In the data rows, 128 means zero.
Some points, one per row:
[206 156 115 199 121 125 127 204 158 122 146 110 119  78 175 118 113  91 140]
[ 98 132 152 116 108 149 134 116 134  99 116 103 104 133 140 155 106 123 138]
[ 83 125 118  79 189 107 123  85 118 169 120 143 131 140 109 132 157 146 147]
[159 146 140 170 107  43 117 147 149 145  94  96 161  91 190 109 205 148 151]
[113 145 148  86 151  90 136 112  90 149 109 120 155 139 108 133 162 145 114]
[190 116 151 159  86 157 134 161 173 105 147 133  85 102 146 134  54  95 135]
[ 96 111 187 116 170  77 133 112 107 120  78 167 170 171 124 155 119 141  94]
[107 123 148 131  92 171 138 112 104 135 139  94 103  94 142 118 148 143  85]
[ 86 122 161 109 130 122 126 102 128 138  96 142 149 164 117 135 130 159  98]
[138 107 160 127  56 164 149 139 120  93 143 147  99 124 108 145  78 123  92]
[116 143 151  82  92 143 129 142 130  68 138 152 117 189  93 162  41 134 113]
[ 94  93 109 123 179 120 134 107 101 152 108 175 128 154  88 128 141 116 131]
[ 47 102 151  72 125 180 142  64  91 139 100 154 116 179  64 137 117 140  90]
[ 51 137 129  64 144 140 138 121 143 109 142 154  81 203  88 167  36 115 149]
[122 113 163 125  32 205 144 107 117 103 168  81  68 138 143 139  97 121  86]
[120 142  97 112 120 181 139 136 129 103 156 112  73 141 133 138  94  83 178]
[198 145 120 161  93 168 123 133 117 111 142  94 122 104 175 115 118 130  88]
[167 137 126 139  87 174 134 134 117  77 145 118 117 123 133 132 106 138  69]
[ 75 110 137 110 158 126 130 104 145  95  74 152 151 201  85 129 121 135 144]
[ 98 141  92 127 188  73 128 122  91 205 143 126 126 106 116 125 182 131 151]
[ 96 105 130  88 185 121 125 112  89 131 121 188 140 182  88 147 103 117 112]
[135 121  97 123 145 139 118 118 119 163 133 150 141 127 121 111 154 135 128]
[ 77 107 156  71 101 160 117  91 125 122 140 173 132 189  87 142  95 151  69]
[127  99 144 117  76 135 113 145 145  85 156 172 116 159 107 146  70 120 133]
[ 64  98 210  82 113 165 124  94 120  92 144 154 138 190 124 171  81 142  95]
[155 122  92 185 173  56 123 120 137 198 107 103 142  64 134  89 202 129 151]
[165 147 121 125 140 118 143 122  74 142 123  96 141  88 128 105 156 133 102]
[165 164 105 183 155 127 149 144 106 130 130  43 142  64 204 105 208 112 138]
[ 89 103 132 105 179  59 102 122 131 143  89 189 194 162 104 129 164 156 136]
[ 78  87 111 106 166  94 115 126 162 122 119 186 152 183  70 118 124 141 155]
[139 122 144 132  37 200 123 145 147  59 154 127 107 149 141 135  82 135  81]
[172 117 114 161  92  94 117 168 133 163 171 111 124  40 145  97 161 119 155]
[116 115 127 103 122 135 120 143 154  95 140 169 115 130 117 156  68 135 139]
[ 44  85 148  83 120 163 145  86 123 119 128 164 111 177  58 128 133 138 106]
[193 156 117 174  57 167 144 147 106 117 170 101 102  89 173 117 106 119  81]
[169 124 107 144  50 155 147 138 164  81 160 108 107  92 142 117 110 137  94]
[ 79 106 117 109 146  76 108 125 166 156 125 145 145 139 100 123 168 156 164]
[ 45 128 142  95 226  86 139  59 112 175  30 139 183 180 104 124 189 142 154]
[124 147 119 109 102 118 116 135 143 114 154 126 151 112 140 124 162 179  92]
[173 165 105 180 158  87 131 127 107 145  99  79 163 124 165 108 189 136 129]
[166 139 134 149  64 185 114 162 163  93 173 120 102 146 171 150  71  95 156]
[ 84 131 132  98 178 100 124 130 126 154  94 166 126 137 115 146  90 113 163]
[215 142 110 174 134  98 113 173 140 137 119 119 151 105 169 116 134 114 161]
[ 91  85 141  80 160  65 109 114 132 157 121 203 163 136  83 134 128 157 135]
[ 50  92 152  72 107 154 135  95 143 107 118 185 105 196  50 146  62 145  93]
[ 87  84 137 105 130 136 129 134 155 106 129 189 112 156  86 146  73 118 143]
[229 167 105 206 151 110 146 165 109 150 107  88 135  33 192  98 160  97 136]
[131 146 114 156 214  62 135 112 128 196  96 115 139  82 145 103 178 102 174]
[128 110 163 150  44 182 122 164 125  85 162 111  93  62 144 142  89 125  84]
[146 111 103 172 102 120 113 141 156 132 142 102 136 111 173 116 165 112 162]
[192 122  87 218 146  97 127 159 142 185 123 121 133  45 154  89 176 123 108]
[ 93 111 163 104  70 185 135 100 131 100 124 134 110 193 104 140  86 144  76]
[143 155 120 120  34 211 139 153 115  88 210 102  81 147 166 159  95 122  76]
[117 115 162 122 100 105 139 100 141 128 125 132 122 137 130 127 124 129  98]
[126 125 154  94  45 115 126 130 149  65 159 135 118 143  99 139  91 149  97]
[ 84 114 169 105  80 110 137 120 145 110 123 144 120 174 105 151  99 143 126]
[128 101 122 107 179  62 142 115 101 177 141 136 122  96 106 125 175 119 168]
[172 141 105 160 127  62 123 163 122 142 154 126 135 100 133 115 149 102 159]
[ 80  94 146 118 158  56 131 123 137 166 103 182 150 149  59 115 158 123 171]
[162 154 119 175  33 200 135 150 117  95 196  69  76  79 162 120 118 120  69]
[ 78 111 122 103 172  82 131  97 143 158  87 151 167 129  84 110 189 155 115]
[142 134 125 115  96  63 129 119 134 118 121 114 164  87 123 107 186 160 123]
[113 155 137 129 162  64 126  96 107 165  82  88 172 107 147 108 214 156 154]
[ 74  96 122  67 180 101 121  99  86 144 119 188 162 143  59 126 155 150 122]
[ 93 114 137 155 165  76 136 108 128 183  80 123 153 102 132 103 214 153 125]
[200 175  79 190 157  99 121 181 141 139 142  83 140  82 194 112 162 104 159]
[ 27 102 129 117 183 111 112  92 147 134  77 183 162 205  93 134 130 130 164]
[ 75 132 143  59 123 143 109  96 127 112  92 150 156 204 101 156  98 178 136]
[ 93 128 113 125 190 152 107 123 151 134 100 168 152 172 117 141 106 129 135]
[136 123 129 134 157 123 121 144 161 126 104 123 121 139 122 124 118 114 165]
[ 87 104 178 125 121 116 141  82 116 156  89 133 136 141 112 131 143 142 125]
[148 130 113 156 148  68 122 138 142 182 139  98 133  76 161 112 177 130 158]
[112 143 108 135 203  92 125 148 127 169 100 120 134 100 111 113 147 118 146]
[136 176 112 122 114 179 141  98  96 148 135  86 108  99 137 123 142 153  94]
[128 115 148 108  76 163 121 170 137  91 192 149  77 140 123 163  36 114 121]
[124 137 142 154 111  86 124 159 151 153 134 114 130 144 160 135 148 141 152]
[146 154 130 132 142 148 133 107 104 132 112  80 143 104 173 128 165 143 128]
[218 150 100 199 109  82 131 153 125 155 149  89 150  29 190  81 207 140  79]
[121 143 116 156 204  82 123 103 126 190  81 124 161 140 136 112 182 116 183]
[140 118 120 142 120 108 119 140 137 126 153 100 113 130 156 140 132 120 145]
[182 122 139 144  34 159 122 172 134  95 205 123  82  86 162 146  70 109 110]
[ 88 102 128  91 215 108 132 100 130 134  98 170 139 141  95 136 111 114 163]
[100 143 161 111 104 123 135  94 138 155  95 111 123 142 142 124 152 137 145]
[ 87 129 130  87 212 101 127  83  71 170  63 154 176 103  87 118 171 164 104]
[174 124 135 157  69 145 142 142 135 110 147  99 108  56 159 106 141 117 102]
[104 133 169 101  87 162 136 119 109 104 157 107 103 161 122 148  96 138  97]
[ 50 143 166  76 122 189 146  95 112  76 126 118 113 228 121 171  81 125 133]
[146 108 126 140  88 119 110 152 176 127 165 141 118  81 144 127 112 138 140]
[114 142 101 128 174 128 113 141 140 130 120 134 138 172 130 142 116 111 158]
[160 138 166 176  33 171 151 161 123  81 177  74  72 127 176 144  99  96  94]
[193 161  84 178 161  94 127 132 105 155  93  85 181  73 162  78 216 140 127]
[ 84  96 115 114 103 113 142 125 158 121 120 173 108 199  64 135  91 132 157]
[149 100 145 129  91 149 153 140 133 113 165 145  86  81 123 135 103 110 114]
[163 124 104 161  79 122 127 177 178 122 183 113  87  91 143 123 106 104 145]
[127 116 124 113 186 117 129 118 127 121  76 181 159 181  73 117 124 125 140]
[ 92 126 149  82  88 166 131 109 114  82 153 166 122 202  95 151  78 147  77]
[121 114 138 139 162  81 126  86 119 176  79 149 188 144 106  94 197 170  88]
[107  89 124 114 130 108 133 135 134 157 150 155  99  81  77 118 115 130 131]
[166 128  90 144 150  67 140 165 115 168 168 116 109  44 126 112 169 107 148]
[125 123 110 141 175 115 149 118 117 186 122 119 114  74 137 108 162 111 161]
[ 49  78 153  88 174 107 121  82 150 171 102 188 147 175  71 135 129 147 151]
[ 69 122 133  99 162 127 136  92 123 133  88 136 127 167  92 129 136 127 156]
[159 150 140 159 135 150 124 143 138 120 141 108 118 128 178 144 104  93 149]
[149 127 122 171  84 154 133 179 141 109 187  99  83  97 164 137 112  95 126]
[ 99 126 124  97 144 150 126 116 130 117 120 122 121 145 108 130 123 118 152]
[ 35  83 199  73 109 154 150  84 131  95  89 178 128 214  66 158  76 145 111]
[123 104 131 122  75 165 134 146 147 111 177 144  68 151 111 147  52  93 154]
Then 24 other points, each followed by its number:
[119 109 172 120  87 167 129  91 136 106 118 162 142 182 102 129 102 143  65] 0
[ 79  91 138 117 150  60 144 126 131 161 108 179 134 150  66 121 142 109 164] 1
[104 112 115  81 172 102 128 143  97 134 153 188 111 137  75 158  81 121 123] 2
[178 102 115 166  56 179 130 170 125  96 207 118  72  83 152 131  84  95 112] 3
[180 154 131 129  76 136 144 130  87 123 144  72 110  58 161 119 139 143  93] 4
[ 94 119 125  96 197 108 107 105 129 161 100 164 156 149  87 122 130 141 145] 5
[175 122 116 186  75 148 127 175 139 116 192 117  95 106 167 132  99 101 109] 6
[144 132 138 127  56 147 120 126 108  89 146  96 125 111 156 139 131 148  67] 7
[ 41  90 159  92 140 165 125 102 132 134 154 165  85 215 101 168  74 115 137] 8
[101 129 163  82  89 188 134  91 110 108 119 139 123 186 105 154  89 164 103] 9
[ 84 122 125 115 189 113 136  88 118 168 100 146 159 197 107 129 136 119 172] 10
[106 141 150  95 127 183 138  98  99 107 115  98 129 158 143 152 119 153 126] 11
[141 110  98 137 168 102 124 145 136 140 123 161 142  84 128 119 141 126 140] 12
[ 71 111 150  68 108  66 128 103 143 106 112 157 151 172  75 139 124 163 113] 13
[ 98 144 105  76 164 132 125  78  69 171 110 118 145 134 100 112 168 152 118] 14
[108 108 166 137 141  81 130 115 119 161 122 113 147 124 143 128 170 158 101] 15
[114 143 134 115 169  89 131 135 147 131 114 130 119 140 122 138 119 101 187] 16
[ 44 128 147  55 130 181 142 112 103 149 159 163  66 196  38 155  60 117 140] 17
[147 116 110 153 173  84 118 141 103 163 132 141 143  93 133 116 173 119 144] 18
[132 116 122 116 106 145 130 145 116 103 171 145 102 175 109 153  67 122 112] 19
[112 134 110 129 141 158 123 149 140 115 141 145 110 159 111 141  85 107 134] 20
[177 154 120 173 152  78 140 170 135 134 131  90 111  80 178 127 149  86 184] 21
[ 76  96 143  43 118 146 123 110 103  88 142 196 131 186  41 140  84 145 125] 22
[198 163 147 155  65 165 132 175 135  67 155  88 111 103 171 147  57 121 100] 23
Which of these numbered points is nearest to each point below, ignoring the 2 directions in which the first points spread most? Its number follows each.
[ 17  62 154  32 125 179 123  83 125 125 139 215  87 194  22 161  40 132 129] > 3
[157 129 149 188  62 185 133 121 134  95 130  94 105 109 171 118 124 116  74] > 0
[ 81 134 133 105 169 125 131  78  98 166  86 124 155 178 104 117 160 145 123] > 9
[194 138  75 135  80 145 130 133 124 133 156 108 141  49 124  78 179 149 101] > 22
[143 106 136 130 126 111 120 153 113 124 167 131 132 104 140 136 144 126 132] > 18
[170 144  95 152 139 103 127 158 107 125 159 140 126 100 123 117 134 113  98] > 19
[213 153  71 186 123  83 132 143 111 168 142  70 153  29 191  76 236 140 104] > 7
[143 127  94 118 149  92 135 154 110 167 176 135 104  73 100 123 147 122 141] > 2
[139 106 123 137 111 138 135 104 114 109 135 113 124 100 145 115 151 132  88] > 7
[123 158  97 123 180 103 149 144 104 196 131 111 106 102  79 111 156 108 166] > 17
[131 127 132 124 106 147 123 170 130 120 185 154  86 122 122 158  64 114 125] > 2
[170 162 127 138  52 184 147 177 125 120 200 102  45  91 137 131  69  91 143] > 17
[ 54 123 164  99 195 132 147 105 114 145  98 137  95 199 100 168  79  98 164] > 21
[166 113  95 168 147 107 127 147 128 181 153 118 118   0 142  86 186 112 150] > 3
[154 117 172 156  59 160 127 142 129 119 183 101 106 104 162 134 107 129  82] > 15
[194 141 105 116  92 133 133 146 119  85 123 128 165 113 121 102 131 155  97] > 22
[145 148 109 114  73 160 126 182 177  86 187 119  79 128 132 153  44 112 168] > 16
[150 133 122 145  94 167 129 155 116  94 171 126  89 151 151 154  58  94 104] > 19
[ 88 118 126 105 203 137 115  87 117 157 109 150 163 194 111 140 140 119 148] > 10
[146 133 136 126  54 101 126 144 148 110 156  99 112  83 146 128 138 143 140] > 13
[ 86 126  86  86 242  55 127  90  95 197 102 149 169 127 102 119 187 138 160] > 19
[ 85 106 140 109 214  46 116 110  82 179  97 155 187 134  93 125 187 149 144] > 18
[181 152 115 164  60 202 128 186 155  60 175 113  86 140 144 140  44  91 122] > 20
[ 80  84 141 102  76 177 119 135 155  83 145 192 111 217  83 162  44 136 124] > 6
[180 164  99 165 151 113 131 154 108 173 164  66 106  34 196 113 176 100 164] > 8
[109 148 133 108 161 142 130  93  93 132  89 102 154 144 137 131 169 157 138] > 11
[194 144  89 170 148 125 117 154 126 149 165  92 135  43 181 108 165 111 129] > 5
[184 150 119 163  68 177 147 129 139 102 130  70 111  74 173 101 139 123 115] > 9
[ 73 156 118  71 140 167 136  84  81 159 122 129 101 171  84 131 116 139 107] > 14
[ 75  89 123 100 167  98 104 107 153 143 118 180 145 174  92 133 135 135 143] > 6
[108  92 128 110 117 168 151 113 135 129 156 150 101 143  78 131 103 109 125] > 3
[173 147 134 168  81 195 128 142 135  71 133 102 122 168 172 137  97 103 137] > 10
[ 95 143 112 122 197 115 125 136 121 142  85 151 145 167 119 137 124 101 167] > 20
[204 128 122 170 125 122 141 115 131 131 115 105 140  45 150  87 157 125  89] > 0
[ 73 104 133  78 169  94 101 116 114 164 131 175 148 148  96 153 135 156 129] > 18
[133  92 143 134  71 121 145 152 159 104 149 168 106 152  88 125  88 106 141] > 1
[ 77 105 129  93 170  97 134 114 101 162 123 175 134 165  70 130 139 117 140] > 18
[110 136 104 123 197 102 117 112 145 151  90 132 147 110 122 115 153 133 156] > 5
[ 75 124 150  73 120  72 122 104 156 107  95 150 149 156 119 137 135 164 135] > 13
[135 113 149 147  73 185 127 161 144  99 180 116  59 142 156 161  61  90 148] > 8
[134 114 143 155 180  99 120 152 163  96  90 144 137 176 127 150  97 103 153] > 21
[138 165 109 157 147 126 136 121 111 130 112  65 140 108 182 113 193 122 148] > 11
[185 134 156 181  55 137 129 152 133 128 172  80 106  69 185 120 138 136  86] > 15
[ 85 143 149 106 133 170 133  87 116  54 111  96 146 210 139 136 113 148 128] > 11
[ 63  94 157 118 161  88 119 109 119 191 113 153 124 142 104 143 151 138 160] > 8
[182 154 113 157 119  55 123 152 120 146 137  92 168  65 169 104 196 144 133] > 13
[ 95 117 114 149 198  83 139 101 149 189  80 133 134 105 116  99 173 111 178] > 8
[193 167 127 173 107 123 129 129 140 156 113  66 135  65 187 102 185 126 144] > 9
[ 88 147 130  95 153  40 129 102 128 157  69 132 168 128 122 124 195 174 137] > 13
[112 140  86 114 165 113 126 107 150 196 132 106 116  94 124 110 184 127 183] > 17
[ 40 108 116  62 172 165 130  82 132 155 123 156 111 205  59 136  95 129 160] > 17
[168 148 147 167 111 165 123 151 157  52 104  89 151 146 173 142 110 123 104] > 23
[169 156 107 142  98 148 150 157 158  97 171 119  80 115 151 136  79  82 150] > 16
[ 62  98 143  83 153  96 125 116 117 146 122 178 145 175  81 136 135 144 160] > 18
[141  92  96 142  99 173 133 149 125 120 170 150 100 136 114 135  81 113 114] > 3
[ 78 141 131  73 185 124 138  61 104 168  51 154 153 163  69 101 165 160 134] > 9
[174 131  73 152 160  52 118 126 110 214 138 108 157  47 125  86 218 146 154] > 22
[111 107  87 121 181  93 117 129 140 147 104 157 144 106 123 122 141 140 151] > 12
[156 132 111 142  93 130 127 162 143 105 181 122  99 128 144 136 105  97 153] > 19
[ 87 105 120 122 173  22 123 127 109 197 104 186 168 116  64 112 176 150 159] > 1
[130 135 144 146 113  55 122 119 148 143  85 101 181 102 172 102 211 151 151] > 13
[155 166 122 128  89 203 137 116 120 105 148  63 108 139 175 138 111 133 118] > 11
[137 141 162 148  87 134 140 129 109 142 149  93 103 110 170 134 149 112 101] > 15
[ 67 119 155 100 129 191 132  91 117  86  92 147 139 255  96 158  85 122 125] > 10
[133 114 102 173 191  87 101 129 130 203 114 126 155 114 149 113 189 133 139] > 6
[ 44 111 172  99 187 108 120  87 117 149  82 146 166 196 106 144 158 157 102] > 15
[167 124 112 171  64 131 141 154 155 105 160  94 112  84 142 112 149 128 114] > 13
[135 115 144 104  65 151 110 157 124 106 192 138  93 125 133 159  72 135 118] > 18
[ 85 135 143  54 120 174 142  78  66 129 128 130 118 181  78 140 109 147 110] > 14
[140 140 155 117  76 189 156 141 129  70 147 114  74 139 133 152  63  90 124] > 21
[148 142 156 174 133 118 128 129 128 134 127  92 144 110 185 121 172 126 105] > 15
[ 73 116 105  94 101 134 120 120 126 162 165 165  91 175  63 134 123 131 131] > 17
[101 144  99  83 120 133 137  95  84 157 135 101 131 147 102 119 170 155 114] > 14
[ 64 108 130 112 151  52 115 129 167 171 104 155 138 125  81 122 165 171 152] > 13
[203 179  98 148 110  97 138 134  78 161 131  65 114   0 174  98 181 125 113] > 4
[108  95 139 108 147  80 117 129 117 148 135 185 151 122  82 130 132 151 108] > 18
[178 129 100 161 177  67 117 175 136 145 147 108 149  28 172 123 178 128 138] > 12
[128 134 159 118  95 123 141 132 102 138 113 117 118  70 127 128 128 147 116] > 4
[199 187  75 168  49 185 144 146  86 150 167  50  73  33 169 105 136 130  94] > 14
[ 86 153 114  69 160 140 130  80  69 184 100 124 132 115  71 119 156 161 112] > 14
[114  99 119 122 111 105 120 157 169  87 148 171 132 138 101 139 103 128 130] > 12
[ 93 127 165 106 100 185 163 115 122  90 117 136  88 181 102 151  73  97 125] > 10
[115 116 128 124 130  86 118 151 120 155 157 122 138  99 120 127 173 148 158] > 18
[101 122 169 137  43 164 122 170 153  66 181 153 105 174 118 157  64 129  73] > 6
[125 160 114  94  69 151 131 137 147  89 152 107 111 134 106 131 105 155 118] > 13
[ 52 103 201  70  55 134 133 116 160  84 152 148  99 182  95 169  70 150 130] > 13
[139 114 142 108  86 145 102 144 135  90 145 137 143 106 135 140 121 168  91] > 7
Here are 24 other points, each followed by its number:
[186 143  96 159 122 105 123 164 166  88 117 107 137 105 152 114 126 101 170] 0
[117 133 128 140 158  45 106 147 159 165 105 156 168 166 139 138 157 153 139] 1
[194 158 110 182  59 137 134 179 143  90 165  93 122  73 174 116 128 139  81] 2
[ 82  98 108 109 182  85 107 120 125 164 110 182 183 160  69 114 166 146 135] 3
[ 67 116 107  70 209 117 132 101 139 131  90 171 140 183  63 137 134 119 163] 4
[150 122 107 149  59 160 130 169 149  77 190 137  69 131 135 145  55 108 108] 5
[151 119 115 162 155  86 118 151 116 163 150 132 136  88 149 123 167 120 142] 6
[228 146  97 199 143  94 132 163 131 138 114 113 160  74 155  92 176 108 152] 7
[ 57  95 192  74  87 171 140  95 142  75 110 179 114 209  87 172  63 142  89] 8
[164 119 108 172  80 168 126 163 132 112 182 110  97 116 157 130 109 109 100] 9
[109 101 117 106 134 143 129 132 110 114 153 169 117 128  66 126 107 129  99] 10
[138 125 128 132 122 162 141 114 137 131 140 111 112 125 123 116 114 101 152] 11
[159 172 131 121 116 114 135 143 118 114 126  89 146  71 150 118 136 164 106] 12
[193 134 133 185 100 103 124 199 179  72 129 116 105  95 180 137  81  95 152] 13
[103  98 157  91  83 185 146 122 149 117 153 136  73 143  76 135  72 108 171] 14
[ 70 116 117  96 204 102 120 108 140 154  81 157 152 121  91 117 141 131 165] 15
[117 127 144 123 136  97 110 153 135 139 150 151 131 181 121 162  99 121 159] 16
[159 154  79 139 164 109 119 163 123 175 151 110 133  78 130 105 178 127 155] 17
[ 67  90 179  95 133 173 132 112 139  86 133 179 109 207 109 184  47 109 125] 18
[ 34  81 129  87 144 175 126  97 121 165 147 174  86 158  47 134  91 137 112] 19
[ 17  60 154  76 123 162 118  95 152 112 136 191 118 224  51 161  86 133 157] 20
[ 90  84 118  78 100 209 137 102  97 103 156 177  88 189  88 153  61 115 107] 21
[143 129 186 150  49 171 133 145 135 105 198 103  87 115 178 150  82 112 102] 22
[157 118 124 136  94 125 125 169 190  85 146 149 117 145  96 123  68 121 150] 23
The same question for these:
[161 138 114 161 118  90 112 168 154 112 152 127 136 126 180 128 133 101 164] > 16
[165 153 107 139 106 173 150 153 144  89 161 114  76 139 150 137  75  77 137] > 4
[115  86 111 121 155 122 106 103 134 140 111 176 184 137  85 104 156 160 109] > 3
[160 108 120 170  74 165 130 170 138 157 189  96  68  27 156 104 118 118 117] > 19
[ 89 108 158 122 101 124 152 102 147 112 103 138 120 157 110 133 124 132 112] > 8
[134 130 161 111  83 133 103 152 163 104 155 148 125 141 140 151  72 129 164] > 16
[158 136 142 147 123 153 115 145 139 118 152 116 107 126 177 148  82  89 142] > 18
[178 119 120 150  89 101 110 160 148 138 169 142 131 113 130 122 118 145 114] > 3
[155  96 110 158 127 131 134 143 115 127 154 156 126  95 103 110 137 114 109] > 10
[109  99 172 116 117 132 130 152 141 108 139 176 121 202 110 168  59 107 133] > 16
[119 130 166 132  61 149 122 163 160 106 163 132 102 170 151 164  72 129 125] > 1
[165 128  94 152  89 139 117 168 153 120 172 139  99  93 142 126  97 114 128] > 5
[123 119 130 112 128 162 110 138 171  70 119 148 132 185 126 145  74 124 149] > 0
[124 106 146  98  96 143 120 164 197  70 154 189 118 187  81 151  28 115 154] > 23
[100 127 150  69 143 135 107 124 138 108 135 176 135 181 101 160  52 125 146] > 16
[175 126 124 145  94 121 129 181 189  91 151 138 120 116 123 122  79 104 165] > 23
[215 154 111 167  21 148 123 237 176  47 209 131  75 108 150 150  21 101 133] > 23
[170 104 121 136  36 189 130 185 134  79 205 144  64  78 120 133  59  99 108] > 10
[ 73  93 123 109 178  51 124  88 125 203  97 155 157 138  75 106 200 145 185] > 20
[117 119 171 138  77 152 143 125 130 117 115 150 100 141 122 139  88 124  85] > 8
[173 119 127 144 109 119 120 160 111 153 186 121 111  58 169 122 126 113 116] > 6
[125 140 133 160 165  48 123 147 158 180 119 141 134 113 145 140 137 115 155] > 16
[ 92  99 112 118 184  59 113 106 129 191 105 141 156  96  92  99 211 135 177] > 20
[111 117 124 138 201 114 106 127 139 153  82 139 154 140 150 137 145 119 163] > 18
[ 45  95 203  75 126 173 132  71  84 115 139 149 132 203 122 169 119 122 112] > 22
[ 98 107 136 115  77 145 128 175 166  72 186 157  78 146 110 163  52 103 134] > 5
[ 61 122 131  85 200  84 126 111 141 163  96 145 116 139  94 132 131 128 170] > 15
[162 138 137 174  41 150 132 186 142  69 177 106 108 133 147 138 102 123  77] > 2
[164 140  87 204 129 130 132 161 132 169 164  78 118  10 166  90 218 119 127] > 19
[149 126 169 164  16 189 134 140 147  78 147  78  85 110 167 129 106 115  94] > 8
[ 72 126 125  76 179 136 142  97 134 126 114 168 110 197  64 145  82 109 148] > 4
[144 121  96 137 168 133 131 114  99 165 109 147 143  93 130 106 162 126 128] > 21
[216 175 124 159  87 122 131 162 109 118 141  70 125  36 178 113 131 137  90] > 12
[150 178  85 151 110 141 142 123  79 191 136  74 108  43 152  92 185 140 101] > 19
[156 115 127 146  97 137 140 160 154 140 153 102  79  75 126 113 119 106 180] > 14
[147 149 110 131 108 162 128 173 134 122 185 117  92 115 123 133  91 108 136] > 17
[179 153 126 144 128 136 139 131  97 102 118 127 159 155 143 120 128 106 123] > 7
[141 126 148 135  86 207 143 120 124  91 141  84  90 122 156 136  97  99 133] > 11
[113 132 155 135 147  71 138 106  93 196 115  98 138  57 148 104 219 146 116] > 22
[ 74 114 127  69 171 147 129 108 136  86  98 181 120 200  77 158  66 120 146] > 4
[141 110 130 129 134 133 136 101 124 122 109 140 133  93  84  97 134 136  92] > 10
[125 120 146 127 158 143 140 137 150 143 124 152 119 106 123 135 113 119 153] > 15
[184 120  99 198 121 157 114 172 132 107 165 115 134  99 172 115 131  99 109] > 9
[ 79  95 143 100 159 103 136 103 141 176 109 142 128 134  77 120 156 141 185] > 14
[128 146 120 164 146  75 144 103 132 172  80  96 147  95 148  89 218 136 127] > 8
[ 78 121 113  93 209  66 107 114 148 133  76 156 193 185 111 127 167 144 189] > 0
[159 148 134 112 124 148 145 133  97  75 123 131 137 174 132 145  93 117 111] > 7
[120 128 121 111 133 125 135  84  99 193  92 127 120  84 102 109 157 154 119] > 19
[103 109 162 113 164  98 114 151 166 107  93 178 133 170 121 150  81 118 156] > 13
[175 135 109 185 149  81 112 160 148 150 132 123 169 125 145 116 183 147 118] > 1
[167 170 121 136 190  67 128 130 112 124  96  75 175  84 175 135 178 159 139] > 12
[127  95 150 129  67 150 148  89 122 110 114 116 105 140 120 116 130 141  97] > 8
[101  98 111 136 219 105 107 119 112 156  98 172 174 161 104 119 161 131 121] > 9
[ 94  90 114 123 184  83 107 116 134 177  99 190 170 112  98 112 174 149 137] > 3
[131 154 120 130  64 144 124 160 128  90 179  88 108 146 160 142 128 148  87] > 2
[168 120  98 206 121 174 119 151 133 148 145 103 104  77 183 113 142 102 126] > 9
[100 139 114  76 122 191 132  82  82 118 124 132 129 198  86 117 113 139  86] > 21
[108 117 117 121 209  87 113 121 122 166  86 174 159 121  93 115 147 121 172] > 15
[189 103 101 153  36 197 114 177 152  76 207 143  85 110 152 132  73 105 115] > 3
[188 130  79 167 102 168 137 161 125 128 167 119  93  20 129  94 123 104 124] > 10
[ 37 122 182  59 145 136 146  63  79 153  98 143 118 168  87 159 123 141 114] > 22
[136 126 148 140 153 102 127 164 169  94  90 154 135 157 134 145  80 112 160] > 13
[181 154 108 170 102  98 140 135 130 116 118  98 154  97 170 107 170 137  93] > 2
[ 90  94 129  93 168 147 126 105  94 136 121 188 131 159  82 145 101 128 114] > 21
[ 90 114 142  81 139 151 147 109 132  91 128 184  95 188  65 152  45  91 157] > 4
[104 148 169  92  58 180 141 119 108 119 150 115  82 151 135 158  69 128 119] > 22
[155  97 122 151  63 158 127 184 175  51 181 149 103 135 124 128  68 113 138] > 23
[147 152 134 123 115 156 142 129 106  90 122 132 138 177 126 132 106 114 114] > 7
[189 185  78 126 110 167 124 120  95 108 154  58 145  98 191 123 150 151 108] > 12
[105 146 140  63 132 146 138  94 106 114 119 112 126 161 117 146 107 153 133] > 12
[136 141 139 115 143 125 150  96 102 142 103 103 119 124 136 112 140 107 146] > 11
[142 122 141 129 108 133 131 175 170  66 124 150 111 165 131 160  40 103 154] > 13
[103 118 122  89  96 143 112 129 129 132 172 160 110 161  84 139  89 138 123] > 17
[ 90 110 119 108 215  13 120 105 123 212  83 174 168 115  97 129 185 136 166] > 6
[209 109 141 181  50 145 124 186 143  78 180 140 110 104 147 134  76 105 110] > 7
[103 130 122 146 209 102 141  92 118 176  81 111 132 107 138 110 180 100 168] > 11
[ 82 115 135  84 155 147 123 120 167  87 106 168 135 223  98 158  78 128 165] > 0
[124 113 133 137  97 112 131 142 148 105 143 146 108 128 111 150  82 111 136] > 5
[106 132 130  98 135 157 140  86  80 145 104 138 127 117  90 114 129 146  98] > 21
[189 165  95 162 114 195 134 131 102 107 127  95 127 101 150  91 131 111  86] > 21
[189 134  97 208 142 109 111 153 121 150 153  99 153  80 194 104 196 104 130] > 9
[104 138 109 120 154 143 110 126 138 156 121 142 124 132 118 129 113 121 157] > 15
[136 142 134 150 163 127 128 134 147 142 101 142 126 131 148 141 105 106 143] > 18
[151 154 100 155 109 183 129 173 134 110 166  86  78 104 174 133  88  80 154] > 4
[133 137 151 108  66 159 143 119  96 130 159  92  89  87 149 129 122 124 109] > 22
[ 64 123 141 109 255  79 135  69 110 203  61 151 162 150 102 118 194 121 173] > 11
[107 104 156 135 128 105 129 125 146 155 125 138 115 116 138 138 124 116 153] > 22
